The rows of Y fall into 3 groups, which share some directions, and each row is roughly a mix of its group's hidden directions.
Y (95 x 10):
[[ -3 -20   8  29  40   8   2   2 -17   7]
 [ -6 -23   5   5  22 -19  20 -22 -31   2]
 [ -1 -11  -9  11 -15 -30 -22  -6 -36   6]
 [-25 -29  -4   9 -32  -4  12  22 -10   5]
 [ 31  -3   7 -12  37 -14  -5 -10 -15  14]
 [-14 -24  27  14 -14 -26 -24  11  -2   3]
 [-23  -7  37   4  -2  -9 -29  -9  -1  18]
 [ 29  11 -10 -11 -32 -14   8  16  -2 -23]
 [ 22  19 -31 -29 -16  -3  16  -6   6  -9]
 [-16   5  12  33   2   0   3  31 -12 -25]
 [-21 -25  20  28  13 -11 -16  -5 -21   1]
 [-34  17   2   9   4   5 -15 -15  27 -22]
 [  5 -21   4  15  46  -9   1 -11 -10  14]
 [-17 -32   2  21  12  -5  21   3 -24  18]
 [-43 -12   7   5   1  28 -15  10   6  10]
 [ 24  -3 -22 -23 -17   2  29 -21  -9  -6]
 [ 10   3 -17 -19  21  16   7 -40 -11   7]
 [ 16  34  20 -18 -14  -2  -8  16  24  -6]
 [-24  14  36   5  10  14 -13  12  11  23]
 [  8  22 -19 -26   9  17   4 -19  30   3]
 [ 19  18 -11 -15  36   8   6 -26 -11   5]
 [ -5  -6   5   7 -38  -7  -6  34  14 -17]
 [ -9  13   2  26  -7 -20 -12  23  20 -28]
 [ -5 -31  15 -12  35  -3 -12   1 -23  -5]
 [ 21  -5   1  14  -3 -25 -10  30  -1 -31]
 [ -3  10   3 -10 -34   4  17  26  25 -17]
 [-14 -19 -17 -16 -40  -5  -1   3  22   7]
 [ -6   6 -14  14  17   2  -9 -44  -7  20]
 [-14  20  14 -26 -29  13   9  20   7 -16]
 [ -6   3  -2  -8  34  10  19 -30 -16  20]
 [  9  16  -9 -24 -30  -6  -3  -6  36  -7]
 [ 27  21  19   5  -7 -24 -24   3  22   0]
 [-15 -11   6  17 -35  -2  18  30   7 -12]
 [  9 -25  -7 -16  15  12  20 -19 -24  24]
 [ -7 -18  -5  -1 -41  10  26  15  12   9]
 [-15 -16 -27  16 -12  13  14  22  23 -18]
 [ -5  -7  30   6   5  -1 -35  26 -17   9]
 [  3  20  28   5  37   3 -10  -3 -23   0]
 [ 21 -13 -16  24 -33  -7  24   5   7  -9]
 [-11   3 -18 -16  28  15  -3 -33 -11  18]
 [-24  -2   7  32 -16   6  -9 -31   2 -16]
 [-11  21   1 -21 -33 -19  13  14  -5 -21]
 [ -5  -5  -6  27  -9  -4  12  45   6 -12]
 [  2  38  11  -8  14  -4 -16  27   8 -20]
 [ 39   3  -1 -33   6 -14   8   3 -18   3]
 [  6   4  10   0  -8 -38 -31  12  -1 -24]
 [ 14  -3   7 -22  22   3  -2 -39 -20  10]
 [  4  32  -4 -31  15  28  10  -6  10   6]
 [ -5 -22  -2  25  28  -3 -11 -22 -20  18]
 [-16 -25 -30   2  -3  20  30   8  -8   8]
 [ 22  35   4  10 -21 -24   0  14  14  -1]
 [-10  -5   3   7 -42  -8   8  32   5 -14]
 [-38 -26 -11  14  16  17   3  11  12  -6]
 [  3  11 -16 -32  10  16  11 -36  12  -2]
 [ 40  -1 -25  -4 -18  -7  21   3   4 -15]
 [ -9 -39   3  26  -9   3  20  15 -15  -6]
 [ -2  -9   6 -40  11  21  -7 -21 -20   7]
 [-32 -21   3   3  19  16   8 -27 -13  14]
 [  7  18  18   0   5 -23 -24  31   7 -22]
 [ 30  22 -18 -26  -9  -9 -19  -2  13 -14]
 [ -8 -12 -16 -28  19  20  18  12 -27  10]
 [ 24  29  18   1 -14 -23   4  -9 -13  24]
 [ 14  22 -17 -30 -12   6  19 -11  26  -5]
 [  7  13  17  28 -12 -10   0  37  12 -16]
 [ 27  19  -8   1  14 -17 -19 -35   1  -3]
 [ 12  20   3  -6 -36 -13  -6  19  18 -22]
 [ 26   5 -17 -38   4  -7  -6 -28   3  -2]
 [-30   1   7  12  13  28  12  23   5  24]
 [ 17   7 -23 -14 -11 -13 -14 -34  23   5]
 [ -6   3 -12 -43 -12  18  18  12  17   1]
 [-12   5  24  18 -24  -1  13  33   7 -17]
 [-30  10  12  -7  14  -4 -26  -4  11 -33]
 [-27 -26  10  29  -8   3   7  13 -20  16]
 [  7  11 -28  -6 -25  -7  26   8  20 -23]
 [-26 -27  22   9 -27   8  12  18  -6   1]
 [ 14   7 -27  -5 -11  18   0 -12  31 -27]
 [  9   2  10 -17 -24 -33 -25  15  14 -10]
 [ 26  16 -18 -16  25   5  -2  -8  21  25]
 [  4  -1   6  18  27 -14 -23 -28 -22  13]
 [ -1  -9  10  40  -1 -23 -11  26  -3 -13]
 [ 13  22  24  24  25 -12 -17 -11 -16  -7]
 [ 23   5 -22   9   9 -10  32  13  15  25]
 [ -2  24 -14  -7 -27  11  -6   1  31 -25]
 [  1   5  16 -40 -28  17  13  -3  11  -1]
 [ -7  -1   8   6  34  -3  -7 -25 -31  19]
 [-31 -23   2 -12   9  20  21  -9   3  25]
 [ -6  16 -10  29  25  28  17   0   2  20]
 [  3  16  -2 -12 -36  -3  17  29   9 -21]
 [-17 -23   0  -1  32   4  -6 -19 -32  -3]
 [ -3   1  23  24  38   1 -11 -12 -21   8]
 [  7  14   2   3 -34  -7  11  32   5 -25]
 [  0 -17   9   0  26   2   5 -35 -25  20]
 [ 15  18  12  13 -28 -10   4  29  20 -15]
 [ 31  16 -24  -6 -23 -10  -3   0  22 -20]
 [ -1  -2 -14 -32  24  15   1 -28   6  20]]
Here is one row of each group, with its name. Which group are the others in?
[  1   4  21   1 -13  -4   3  47  13 -15]  <31>
[-10 -12  26  29  -1  -3 -18  31 -11 -10]  <81>
[-20  19 -12  10 -13   4  -5  -9  33 -30]  <103>

[-10  25  16  11  31   7  -9  24 -10 -21]  <31>
[-24 -21   6  -4  28  11  -2 -15 -18  27]  <81>
[-28  19  18  27  -5  -8 -20  18  17   1]  <103>
[ 26   7 -11   5 -34 -16  11  17  15 -20]  <31>
[  6   3  21  37  20 -12 -18   1 -23  -6]  <81>
[  6  20   3  33 -34   4 -12   5  20   1]  <103>
[ 12 -15 -37 -32  -8   3 -10  15 -11  -1]  <81>
[-28   2  27 -11   0  10  13  31 -22   1]  <81>
[  4 -18 -13 -21 -10  -2  37   7 -25  13]  <103>
